Rotation paths and how fast each direction turns (degrees a step)
Each turn is a multiple of 5 degrees from 10 to 175, or 0.
Each row of a path follows its step; steps can be skipped.
Path 1:
step 0: 101	117	-240	156	63	-125	-110	-90	169	-23	48	126	112	42	-114	45	-21	115	130	-305	-30	-41	-189	-16	-3	-64	36	-121	-181	-85	-253	2	1	259	-140	162	285	-286	323	-100	142	-231	52	141	-16	-454	156	-155	339	-82	292
step 1: -243	-104	160	-181	-201	-81	184	-259	-176	80	86	-34	-6	-45	-171	128	303	-44	-42	-148	7	139	-198	230	-63	-76	-308	-82	-281	-90	154	-175	-96	107	70	-231	-148	146	14	-74	78	260	172	-212	-458	-171	38	172	94	-6	-207
step 2: 252	-109	-3	144	93	45	-146	-169	94	-86	-134	-114	-25	-2	225	117	94	-154	-44	-201	167	-32	-62	146	-108	126	-187	28	-368	44	148	89	-53	95	-159	128	-50	-149	61	245	-208	-3	-475	338	-101	432	-204	50	-88	-143	144
step 3: -97	70	310	30	-109	-180	86	231	306	92	-267	-70	-72	-44	-76	-6	343	42	5	167	-95	-34	-214	-61	-23	91	88	-110	170	-5	-69	196	100	110	-295	173	-298	258	240	-37	-93	93	-142	78	109	-270	266	62	20	392	205
step 4: 161	-18	-333	74	-27	130	176	-92	101	-170	143	210	326	-104	172	-1	-97	228	-161	-436	188	-294	-60	36	-72	59	-182	82	24	92	-239	56	253	180	-141	-167	-179	-38	-104	-185	138	-179	-23	-162	-207	-313	14	175	16	-6	74
step 5: -93	-202	-136	-68	24	-113	-201	-281	24	273	-66	-95	-279	160	-337	99	-80	-140	166	-218	-115	231	-159	170	-331	-39	-227	-168	-153	94	-143	151	-98	97	-246	-55	378	-10	180	-125	100	156	43	176	-196	-185	42	-26	-17	5	-190
step 6: -34	39	111	230	-290	32	-40	-74	30	-383	212	-81	-51	-110	72	237	441	33	-121	-160	251	169	-68	-126	147	100	18	-36	-296	11	229	-136	-127	15	-203	-187	-124	131	107	123	76	128	-80	40	-300	372	197	-110	79	127	34
step 7: 130	25	-135	12	201	-206	110	-67	-139	1	-131	-194	209	-68	278	-247	204	-142	-16	-13	-84	172	-33	84	-331	252	92	-75	53	-302	72	135	57	330	-181	124	-168	120	56	123	-180	-14	-385	166	103	-245	-203	148	-113	134	218
step 8: -155	-157	45	166	-21	-160	-84	177	196	71	180	264	-119	145	173	235	-27	369	-89	-38	50	-205	-262	193	169	-26	15	-17	59	158	-244	25	268	13	-155	173	64	133	-4	-192	-206	10	-142	32	-200	-262	181	387	236	183	-97
Speeds:
-49	80	26	15	57	-42	-69	-50	10	-29	3	21	-21	-10	36	25	40	-8	-38	-95	61	85	-23	52	-20	-115	-37	3	-73	2	23	20	18	-23	91	-45	12	45	15	52	1	45	-26	-65	127	-12	-6	-74	-45	18	-26 : 80
34	-14	19	17	50	52	-63	39	32	-4	-36	-71	-14	-4	100	-31	75	103	1	104	-13	30	-88	39	27	-1	-6	100	55	-16	-14	64	-5	74	-24	-25	-69	-49	-36	43	57	17	-23	21	46	-16	2	12	19	-44	-91 : 80
-137	15	34	19	-37	35	79	-58	-39	-48	-11	33	108	42	10	-48	39	15	-60	-13	39	-22	7	67	63	94	-31	41	-9	-16	-9	32	-54	-112	-60	-43	-36	-14	-34	16	42	-7	39	-58	24	44	52	43	3	25	-20 : 145
-20	22	73	11	-19	70	2	36	17	-39	-12	-23	-1	87	61	-35	-8	-73	-75	-47	-10	-49	-16	-69	40	-56	-25	-31	74	-20	49	24	36	36	-73	-4	12	0	-59	9	-161	5	4	28	60	-42	-82	22	39	72	6 : 80
-57	27	-30	51	5	-84	19	-7	83	62	-116	9	-51	17	28	-17	28	-31	11	15	-8	39	-43	47	92	23	24	-35	17	-43	-65	26	49	-37	-5	-15	157	-75	-62	27	-20	-47	-24	46	-56	2	1	-43	-51	-16	25 : 140
-7	1	80	52	-57	10	-60	-117	9	-18	13	0	-82	-72	40	-19	-14	28	3	9	-46	-78	-47	38	-48	70	25	-69	30	-24	-54	-9	-33	-33	32	85	49	-37	50	-80	-29	46	16	23	89	14	45	-32	79	33	-42 : 140
Path 2:
step 0: -9	61	-26	111	-192	53	-295	-321	-51	100	-313	-133	71	-88	114	29	224	-27	-88	98	354	-47	-26	181	-168	-129	211	-112	113	133	-186	107	-96	147	-142	144	-323	-179	89	-119	193	-278	-366	251	-271	50	-51	-199	128	80	109
step 1: 102	133	-305	-230	178	-221	-187	-247	-173	46	341	-52	112	-140	-64	-26	128	-154	209	-204	9	-324	-65	-191	-207	-147	201	71	-25	-87	-26	-7	89	92	-251	-155	-21	-61	97	-100	-364	131	-101	80	91	208	76	304	206	-277	-110
step 2: -192	174	-42	-65	68	45	-170	-56	218	56	280	-89	-175	-210	-286	-45	-132	347	122	174	12	-101	272	61	-253	133	-31	277	106	69	-387	-298	-149	46	145	24	183	-121	94	216	44	-128	48	-222	352	-99	85	-78	72	174	30
step 3: -129	-25	-41	-55	-62	360	-36	108	270	173	-111	227	317	-13	89	30	163	76	116	-80	371	138	-395	20	-324	121	-63	145	-13	-36	160	25	195	48	-108	101	53	-252	107	137	193	-169	-222	67	-106	27	125	-317	271	-23	196
step 4: -252	-71	-74	-81	-178	70	-60	46	-237	-320	265	-27	-63	-75	41	-180	-97	-280	149	-179	-151	18	-17	-166	95	-5	321	165	-123	-271	-220	-93	137	-70	-75	-58	137	-110	281	-276	-161	22	-30	261	-146	214	86	-282	14	-384	83
step 5: -64	175	-78	-258	-186	-7	-329	23	137	-43	52	-26	-38	-73	-65	-59	-74	11	-27	285	-241	-26	283	-44	-257	177	-123	325	274	171	-68	171	-331	166	249	37	-113	-147	21	-223	-124	189	4	172	-77	-44	-33	-249	16	311	-295
step 6: 63	-305	-23	-310	127	-37	-273	239	57	24	-164	-3	263	-144	-43	62	4	190	-82	-392	5	-196	-242	198	-402	60	-177	93	200	129	9	138	318	-170	-125	58	54	-23	119	17	307	60	82	42	-125	143	287	147	18	19	-114
step 7: -221	-101	25	-203	-114	-52	112	-103	-4	-203	140	-177	136	-117	183	-98	17	-159	380	15	-17	-45	108	172	168	185	179	-21	-199	25	-21	-204	81	115	92	-214	531	64	245	206	206	-58	172	-184	-125	240	29	-154	-156	-143	-275
step 8: -118	-46	-346	-11	-270	18	-71	13	261	39	48	-207	12	51	178	-168	-233	92	223	157	-29	419	-8	-46	-73	391	185	-190	-64	166	-80	118	-185	112	35	23	-362	78	-78	18	215	18	-180	345	-61	-127	89	-81	50	243	-146
Speeds:
-27	38	-107	3	34	-10	51	44	-70	19	75	-4	90	-74	-14	15	74	-45	-34	53	-119	47	92	4	0	72	-16	12	-74	35	-75	55	9	-37	44	24	-53	33	7	73	-15	12	-1	-34	-2	14	-40	-6	12	-3	56 : 120
-7	-25	-45	104	-15	-20	17	-111	-12	80	18	28	-70	6	-70	-67	127	4	29	-42	30	-35	-66	-88	-64	-30	-9	33	-43	36	-67	-38	-25	5	-55	53	12	42	-6	12	-8	-27	-20	-10	60	-47	-87	-24	20	-5	-5 : 35
-60	-84	30	-15	61	-52	-60	9	27	-123	67	12	-15	7	21	93	10	-7	-7	-59	-52	-28	-69	-62	61	-17	23	3	-47	17	-30	47	-71	-32	-11	-39	49	5	65	-33	56	17	3	-39	29	-43	-26	70	87	-17	84 : 140
1	63	54	-66	8	57	-19	18	18	-42	-14	-16	36	27	13	-50	117	-25	-18	-62	-83	-26	-72	7	-27	-15	6	-62	46	3	35	4	117	4	40	22	-55	12	-88	10	67	-74	-25	88	65	21	-32	41	80	5	23 : 130
18	78	45	-11	-15	-35	-67	42	48	16	60	-43	25	-54	-43	29	22	15	83	-24	102	-23	77	55	-11	-14	56	76	29	-72	27	47	35	-41	-59	-5	-22	60	88	-20	-17	-21	-58	30	17	26	-111	-23	9	46	72 : 10
-104	-42	7	-78	59	10	-24	10	34	74	51	-71	34	117	-103	-6	40	62	13	34	63	53	14	-49	22	26	27	-39	-52	-98	-10	-36	46	19	27	-30	4	-9	-11	79	28	10	-31	-41	-38	-31	5	73	-13	0	-58 : 70
11	8	16	-58	54	37	9	-36	-52	62	-14	64	38	-30	-10	-24	-9	-87	-84	-81	16	147	-26	14	-60	-33	41	-61	47	37	1	-57	-14	-49	-26	-26	91	3	88	-22	-19	7	-50	-5	-52	18	-35	62	-14	69	26 : 125
-18	30	-60	-3	25	38	19	-59	-94	-12	-21	20	12	92	-3	72	-87	-56	44	31	15	-87	-35	-15	-47	-25	-60	-32	-48	-9	-17	12	159	-9	8	-67	7	78	68	-66	18	1	-8	-41	-6	56	-38	-22	0	-41	-2 : 125
